In the data rows, zero lies at 4.5, halfway between 4 and 5.
Here is a table of points, one per row:
3 & 5 & 3 & 5 & 6 & 4 & 4 & 5 & 2 & 4 & 5 & 4 & 2 & 7 & 5 & 4 & 4 & 5 & 5 & 5 & 3 & 4 & 6 & 4 & 7 & 3 & 6 & 4 & 3 & 5 & 2 & 5 \\
5 & 5 & 5 & 4 & 6 & 7 & 3 & 5 & 5 & 5 & 4 & 5 & 9 & 1 & 7 & 6 & 4 & 4 & 2 & 6 & 7 & 3 & 4 & 2 & 2 & 3 & 3 & 5 & 5 & 5 & 5 & 3 \\
3 & 6 & 7 & 8 & 5 & 6 & 5 & 2 & 7 & 4 & 7 & 7 & 6 & 6 & 2 & 4 & 6 & 2 & 5 & 3 & 3 & 6 & 3 & 7 & 6 & 4 & 5 & 4 & 3 & 2 & 6 & 3 \\
6 & 6 & 7 & 6 & 7 & 1 & 4 & 5 & 9 & 4 & 5 & 5 & 3 & 1 & 5 & 4 & 3 & 5 & 7 & 3 & 3 & 9 & 5 & 6 & 6 & 3 & 5 & 5 & 3 & 6 & 5 & 7 \\
6 & 4 & 4 & 7 & 7 & 3 & 3 & 3 & 3 & 4 & 3 & 6 & 4 & 5 & 5 & 5 & 4 & 4 & 4 & 5 & 2 & 3 & 5 & 5 & 3 & 3 & 4 & 5 & 4 & 4 & 4 & 3 \\
6 & 1 & 5 & 3 & 7 & 7 & 3 & 8 & 5 & 3 & 1 & 0 & 7 & 2 & 2 & 8 & 0 & 3 & 6 & 6 & 3 & 4 & 7 & 4 & 3 & 4 & 5 & 3 & 4 & 7 & 6 & 4 \\
4 & 3 & 7 & 4 & 3 & 3 & 5 & 3 & 4 & 2 & 6 & 4 & 4 & 4 & 3 & 5 & 7 & 6 & 4 & 4 & 5 & 5 & 7 & 0 & 5 & 5 & 3 & 0 & 4 & 4 & 3 & 6 \\
5 & 7 & 5 & 4 & 7 & 3 & 4 & 4 & 4 & 1 & 6 & 3 & 3 & 3 & 5 & 2 & 5 & 5 & 2 & 6 & 5 & 6 & 6 & 5 & 6 & 3 & 5 & 5 & 3 & 6 & 2 & 6 \\
6 & 5 & 1 & 4 & 3 & 2 & 4 & 5 & 8 & 7 & 6 & 5 & 4 & 7 & 9 & 6 & 2 & 4 & 5 & 6 & 2 & 4 & 5 & 2 & 8 & 3 & 2 & 4 & 3 & 4 & 6 & 4 \\
6 & 1 & 2 & 4 & 4 & 4 & 3 & 5 & 6 & 4 & 4 & 3 & 4 & 4 & 3 & 3 & 7 & 2 & 4 & 4 & 7 & 5 & 1 & 6 & 5 & 9 & 4 & 6 & 7 & 6 & 6 & 5 \\
7 & 5 & 3 & 6 & 4 & 2 & 5 & 6 & 4 & 3 & 4 & 0 & 4 & 5 & 2 & 5 & 4 & 4 & 3 & 6 & 8 & 5 & 5 & 6 & 7 & 7 & 0 & 4 & 3 & 3 & 5 & 5 \\
0 & 4 & 9 & 6 & 3 & 5 & 5 & 2 & 5 & 2 & 7 & 6 & 4 & 4 & 1 & 5 & 7 & 3 & 3 & 4 & 4 & 5 & 6 & 5 & 5 & 5 & 4 & 3 & 4 & 4 & 5 & 4 \\
1 & 4 & 5 & 5 & 4 & 4 & 5 & 5 & 3 & 6 & 4 & 5 & 5 & 6 & 4 & 7 & 6 & 7 & 4 & 1 & 4 & 3 & 4 & 7 & 3 & 6 & 7 & 4 & 5 & 5 & 4 & 4 \\
6 & 4 & 8 & 8 & 4 & 2 & 6 & 8 & 3 & 5 & 4 & 4 & 3 & 4 & 3 & 5 & 4 & 5 & 4 & 4 & 5 & 5 & 5 & 4 & 6 & 5 & 4 & 5 & 3 & 5 & 7 & 3 \\
6 & 6 & 4 & 2 & 2 & 4 & 9 & 4 & 5 & 6 & 5 & 6 & 2 & 3 & 3 & 5 & 3 & 7 & 7 & 6 & 4 & 4 & 3 & 6 & 3 & 4 & 4 & 6 & 7 & 3 & 4 & 6 \\
4 & 4 & 4 & 5 & 7 & 4 & 4 & 4 & 2 & 5 & 4 & 5 & 4 & 6 & 4 & 4 & 5 & 4 & 3 & 5 & 1 & 4 & 5 & 5 & 4 & 3 & 7 & 6 & 4 & 5 & 4 & 4 \\
4 & 5 & 4 & 6 & 6 & 7 & 5 & 6 & 7 & 5 & 6 & 4 & 9 & 5 & 7 & 6 & 3 & 4 & 1 & 5 & 8 & 3 & 4 & 3 & 3 & 3 & 4 & 4 & 5 & 3 & 5 & 2 \\
5 & 5 & 4 & 1 & 2 & 4 & 2 & 5 & 2 & 8 & 7 & 6 & 6 & 4 & 6 & 5 & 7 & 4 & 5 & 6 & 2 & 5 & 4 & 3 & 6 & 2 & 5 & 7 & 3 & 3 & 9 & 4 \\
4 & 6 & 7 & 7 & 2 & 8 & 3 & 4 & 2 & 6 & 3 & 5 & 5 & 7 & 7 & 3 & 4 & 5 & 7 & 2 & 5 & 5 & 3 & 3 & 6 & 7 & 5 & 4 & 3 & 5 & 6 & 4 \\
5 & 5 & 5 & 5 & 4 & 5 & 3 & 3 & 2 & 5 & 1 & 4 & 7 & 4 & 6 & 4 & 4 & 7 & 6 & 1 & 5 & 5 & 4 & 6 & 2 & 7 & 3 & 5 & 3 & 4 & 3 & 6 \\
2 & 4 & 3 & 3 & 3 & 5 & 2 & 6 & 6 & 5 & 6 & 4 & 2 & 6 & 5 & 2 & 7 & 3 & 6 & 6 & 6 & 5 & 3 & 7 & 8 & 5 & 5 & 5 & 7 & 4 & 4 & 5 \\
6 & 4 & 3 & 5 & 6 & 5 & 2 & 1 & 2 & 2 & 3 & 6 & 6 & 4 & 4 & 5 & 4 & 2 & 5 & 5 & 1 & 3 & 5 & 5 & 2 & 4 & 2 & 6 & 5 & 2 & 4 & 4 \\
9 & 3 & 2 & 4 & 5 & 6 & 9 & 3 & 2 & 6 & 5 & 4 & 3 & 5 & 5 & 3 & 2 & 4 & 2 & 5 & 5 & 5 & 3 & 2 & 1 & 7 & 7 & 4 & 6 & 4 & 5 & 5 \\
4 & 5 & 5 & 2 & 2 & 6 & 7 & 3 & 8 & 5 & 2 & 6 & 3 & 5 & 4 & 4 & 3 & 5 & 7 & 6 & 4 & 3 & 4 & 6 & 5 & 5 & 4 & 6 & 6 & 9 & 5 & 4 \\
4 & 3 & 5 & 5 & 5 & 7 & 2 & 6 & 4 & 5 & 5 & 6 & 2 & 5 & 5 & 0 & 6 & 3 & 5 & 7 & 6 & 4 & 3 & 3 & 5 & 2 & 6 & 4 & 7 & 3 & 5 & 4 \\
4 & 4 & 4 & 6 & 7 & 5 & 3 & 7 & 6 & 4 & 4 & 5 & 3 & 4 & 5 & 4 & 4 & 3 & 5 & 5 & 7 & 3 & 4 & 3 & 3 & 2 & 4 & 2 & 6 & 0 & 3 & 4 \\
4 & 5 & 1 & 2 & 2 & 4 & 5 & 3 & 7 & 5 & 5 & 5 & 4 & 7 & 5 & 6 & 4 & 5 & 4 & 6 & 4 & 3 & 5 & 4 & 7 & 5 & 3 & 6 & 6 & 7 & 4 & 4 \\
0 & 4 & 2 & 3 & 4 & 2 & 5 & 5 & 4 & 6 & 6 & 4 & 4 & 7 & 2 & 8 & 6 & 7 & 6 & 0 & 2 & 4 & 6 & 7 & 4 & 4 & 7 & 3 & 5 & 3 & 3 & 5 \\
3 & 3 & 6 & 3 & 4 & 4 & 4 & 2 & 5 & 3 & 8 & 6 & 4 & 3 & 5 & 5 & 9 & 5 & 3 & 1 & 5 & 4 & 6 & 0 & 3 & 5 & 5 & 2 & 5 & 7 & 3 & 6 \\
5 & 6 & 5 & 5 & 8 & 4 & 4 & 3 & 5 & 1 & 5 & 5 & 4 & 3 & 6 & 2 & 5 & 5 & 2 & 5 & 6 & 6 & 5 & 4 & 5 & 4 & 5 & 5 & 3 & 7 & 2 & 5 \\
7 & 7 & 4 & 2 & 2 & 7 & 8 & 5 & 3 & 6 & 4 & 3 & 5 & 2 & 4 & 4 & 2 & 7 & 5 & 6 & 6 & 5 & 3 & 7 & 3 & 4 & 5 & 6 & 5 & 3 & 4 & 6 \\
3 & 6 & 4 & 5 & 4 & 5 & 4 & 4 & 3 & 5 & 2 & 3 & 6 & 6 & 5 & 5 & 5 & 6 & 5 & 3 & 5 & 4 & 4 & 7 & 3 & 6 & 5 & 5 & 4 & 4 & 3 & 5 \\
Along one direction, these points spread out more than along any other. Take the direction at right angles to it along which they spread out most. Then take the direction at right angles to both along which they spread out most. Go by this last direction. Where along it does each point below lie, from 0 to 99? 50 is the average, and the first point above lies past it. One standard deviation of the points above along it is 16.
7 & 7 & 4 & 2 & 2 & 7 & 8 & 5 & 3 & 6 & 4 & 3 & 5 & 2 & 4 & 4 & 2 & 7 & 5 & 6 & 6 & 5 & 3 & 7 & 3 & 4 & 5 & 6 & 5 & 3 & 4 & 6 \\ 39
6 & 4 & 3 & 5 & 6 & 5 & 2 & 1 & 2 & 2 & 3 & 6 & 6 & 4 & 4 & 5 & 4 & 2 & 5 & 5 & 1 & 3 & 5 & 5 & 2 & 4 & 2 & 6 & 5 & 2 & 4 & 4 \\ 36
5 & 5 & 5 & 5 & 4 & 5 & 3 & 3 & 2 & 5 & 1 & 4 & 7 & 4 & 6 & 4 & 4 & 7 & 6 & 1 & 5 & 5 & 4 & 6 & 2 & 7 & 3 & 5 & 3 & 4 & 3 & 6 \\ 16
6 & 5 & 1 & 4 & 3 & 2 & 4 & 5 & 8 & 7 & 6 & 5 & 4 & 7 & 9 & 6 & 2 & 4 & 5 & 6 & 2 & 4 & 5 & 2 & 8 & 3 & 2 & 4 & 3 & 4 & 6 & 4 \\ 85
3 & 5 & 3 & 5 & 6 & 4 & 4 & 5 & 2 & 4 & 5 & 4 & 2 & 7 & 5 & 4 & 4 & 5 & 5 & 5 & 3 & 4 & 6 & 4 & 7 & 3 & 6 & 4 & 3 & 5 & 2 & 5 \\ 56
4 & 4 & 4 & 5 & 7 & 4 & 4 & 4 & 2 & 5 & 4 & 5 & 4 & 6 & 4 & 4 & 5 & 4 & 3 & 5 & 1 & 4 & 5 & 5 & 4 & 3 & 7 & 6 & 4 & 5 & 4 & 4 \\ 44
9 & 3 & 2 & 4 & 5 & 6 & 9 & 3 & 2 & 6 & 5 & 4 & 3 & 5 & 5 & 3 & 2 & 4 & 2 & 5 & 5 & 5 & 3 & 2 & 1 & 7 & 7 & 4 & 6 & 4 & 5 & 5 \\ 40
3 & 6 & 7 & 8 & 5 & 6 & 5 & 2 & 7 & 4 & 7 & 7 & 6 & 6 & 2 & 4 & 6 & 2 & 5 & 3 & 3 & 6 & 3 & 7 & 6 & 4 & 5 & 4 & 3 & 2 & 6 & 3 \\ 53
4 & 5 & 5 & 2 & 2 & 6 & 7 & 3 & 8 & 5 & 2 & 6 & 3 & 5 & 4 & 4 & 3 & 5 & 7 & 6 & 4 & 3 & 4 & 6 & 5 & 5 & 4 & 6 & 6 & 9 & 5 & 4 \\ 58
6 & 6 & 7 & 6 & 7 & 1 & 4 & 5 & 9 & 4 & 5 & 5 & 3 & 1 & 5 & 4 & 3 & 5 & 7 & 3 & 3 & 9 & 5 & 6 & 6 & 3 & 5 & 5 & 3 & 6 & 5 & 7 \\ 67
4 & 3 & 7 & 4 & 3 & 3 & 5 & 3 & 4 & 2 & 6 & 4 & 4 & 4 & 3 & 5 & 7 & 6 & 4 & 4 & 5 & 5 & 7 & 0 & 5 & 5 & 3 & 0 & 4 & 4 & 3 & 6 \\ 49
